(in the rows, 128 means zero)
A single turn carries every row of the set below to another of its rows. Some are shown first; where does it send the rows asked next?
J_710: [100 119 129 160 121 137 148 113 134  99 114 120 100 117 138 110 153 146
 116 151 127 117  88 122]
J_535: [117 167 118 142 113 126 142 106 111  96 118 117  98 114 132 103 155 148
 129 117 147 110 107 136]
J_30: [132 142 139 117  94 140 147 135 105 112 131 154 117 148 130 125 112 125
 135 148 115 126 117 127]
J_751: [122 106 110 136 122 125 139 131 107 129  94 129  96 148 125 120 140 136
 138 110 125 132  72 130]
J_591: [109 140 124 143  93 129 170 132 138 118 129 126  94 132 138 119 113 140
 108 151 106 136 104 125]
J_85: [132 171 120 149 102 121 175 128 115 136 112 124 107 150 126 107 153 126
 151 122 145 145  91 129]
J_84: [111 124 127 156 113 152 157 110 138 107 109 114  95 118 142 115 151 141
 123 146 128 117  77 109]
J_816: [135 145 138 131  96 129 152 129 116 111 106 158 119 157 119 129 114 122
 141 146 135 126 129 118]
J_969: [115 141 149 143 126 129 131 112 103 124 117 147 130 141 125  96 112 126
 134 130 158 114 124 125]
J_748: [125 106 125 144 139 125 144 126 119 109  89 125 107 132 119 117 155 133
 136 110 124 133  79 123]
J_207: [127 102 115 133 129 137 140 136 120 101 101 117 110 134 126  94 146 138
 147 116 131 116  75 128]
J_75: [108 150 120 135  85 128 168 123 131 104 111 134  92 130 117 131 110 148
 123 147 117 145 111 126]
J_370: [134 104 110 132 133 141 140 135 125 111  97 130 109 137 119 106 150 135
 149 124 119 118  81 120]
J_706: [132 157 138 127  94 145 149 129 105 108 130 139 118 138 131 125 112 108
 136 147 113 122 119 119]
J_521: [ 98 130 131 153 120 146 145 111 135 106 111 124 106 113 134 116 146 161
 122 158 134 114  90 112]
J_740: [114 141 127 142  90 142 174 124 134 108 126 117 100 124 150 125 115 135
 118 144 107 131 107 113]
J_309: [112 163 153 133 128 122 140 128 111 128 104 136 131 147 123 106 109 135
 139 128 165 107 110 116]
J_596: [140 158 117 153 101 116 172 122 127 135 116 130  81 133 130 109 155 125
 121 125 135 136  98 130]
J_906: [105 162 155 133 132 128 139 127  96 128 116 138 134 127 128  98 120 133
 141 150 153 112 102 117]
J_607: [154 139 123 138 118 125 152 112 125 116 120 130 122 134 145 107 139 154
 165 102 138 121 102 125]
J_897: [100 122 123 154 118 135 141 100 127 107 103 138 117 131 140 136 142 158
 131 140 127 117  75 126]
J_290: [122 119 108 131 134 147 144 127 118 107  95 113  96 135 128  98 150 127
 146 118 129 107  72 118]
J_778: [ 94 145 124 136 130 114 143 132  97 142 105 115  97 141 121  89 115 133
 125 111 151 128  94 130]
J_667: [106 146 121 129 132 117 160 149 111 133 104 112 115 151 127  79 119 132
 153 120 146 123  79 126]
J_23: [106 146 117 139  87 128 177 145 132 115 116 118  98 131 134 119 115 139
 112 150 115 138 112 119]
J_319: [102 145 113 124 132 114 167 152 104 133  98 112 105 135 121  82 122 130
 144 122 137 132  86 123]
J_545: [ 93 153 113 149  83 128 173 118 134 103 109 128 114 133 130 123 111 146
 118 145 127 137  95 134]
J_215: [137 133 126 138  85 133 160 128 120 106 113 150 128 149 119 113 106 115
 134 133 131 137 121 133]
J_603: [101 132 130 155 126 131 147 101 141 107 109 128 104 116 125 128 137 163
 124 140 116 129  88 120]
J_800: [152 143 132 126 112 131 156 109 123 130 130 149 108 136 151 127 137 154
 138 109 125 120 109 123]
J_593: [117 167 150 131 123 131 148 123  93 133 119 138 121 136 130  98 114 112
 154 149 147 117 101 115]
J_707: [102 163 149 130 124 129 144 129  93 126 117 144 129 151 131 102 123 125
 148 153 152 115 105 122]
J_512: [107 185 127 126 108 138 149 109  98 109 123 131 110 133 133 122 153 148
 133 121 144 117 107 134]
J_248: [111 147 120 119 138 123 161 135 101 133 101 115 104 139 135  82 117 126
 160 118 142 116  85 115]
J_459: [144 137 138 126 100 138 142 144 112 114 121 150 130 146 125 127 117 116
 137 143 117 121 118 119]
J_850: [109 142 130 125 129 115 154 147 102 124  91 109 108 136 115  95 123 133
 132 101 153 130  82 126]

J_778 -> J_969
J_906 -> J_459
Where do these go?
J_748 -> J_850
J_706 -> J_740
J_591 -> J_710
J_800 -> J_596

A single turn carries every row of the set below to another of its rows. Some are shown first; where does it send the rows asked next?
J_538: [147 145 134 152 114 127 132 142 100  93  88 157 142 134 135 113 146 112
 128 130 119 142  81 125 114 125]
J_654: [147 141 127 149 112 129 133 147  97  94  84 156 146 132 130 117 133 111
 137 132 119 140  84 124 114 129]
J_951: [104 100 140 143 106 138 127 130 125 132 120 145 112 121 128 142 119 107
 143 142 138 109 102 124 127 112]
J_60: [116 124 135 177 128 108 138  86 106 128 107 155 148 120 134 126 114 131
 156 156 103 147 107 118 108 110]
J_450: [130 145 120 144 123  85 118 130 132  88 125 144 137 116 170 144 132 113
 153 144 124 109 120 121 104 107]
J_532: [123 132 124 149  86 113 121 116 113 135  95 126 147 107 151 121 108 113
 126 112 123 127 131  99 119 137]
J_713: [123 125 138 181 135 107 136  86 107 125 119 161 144 116 132 124 128 128
 146 159 109 144 104 120 110 104]
J_71: [141 145 133 150 107 128 134 140 100  96  78 150 143 138 138 114 136 115
 133 128 114 145  83 123 112 129]
J_805: [123 144 117 140 115  86 121 130 130  92 114 137 139 119 173 146 118 116
 162 140 118 112 123 119 103 113]
J_198: [ 96 104 148 144  99 137 130 122 129 135 113 136 108 128 137 139 122 112
 139 137 131 114 101 122 125 112]
J_38: [125 120 128 177 135 110 135  93 103 124 116 163 150 112 124 129 114 125
 157 161 110 141 107 119 110 108]
J_678: [104 105 149 148 107 137 127 123 129 132 125 144 106 124 134 137 133 108
 132 141 138 111  98 124 127 107]
J_195: [122 149 126 144 116  84 121 122 135  92 117 135 135 123 180 141 133 119
 151 138 118 115 119 119 102 108]
J_589: [145 125 113 153 107 113 114 133 108 125 122 148 150  91 131 124 119 100
 123 124 143 113 130 105 124 128]
J_972: [134 139 138 161 101 108 118 110 119 129 121 138 137 104 154 113 147 109
  99 115 135 124 123 104 121 121]

J_71 -> J_538
J_195 -> J_450
Where do these go?
J_678 -> J_951
J_532 -> J_972
J_713 -> J_38

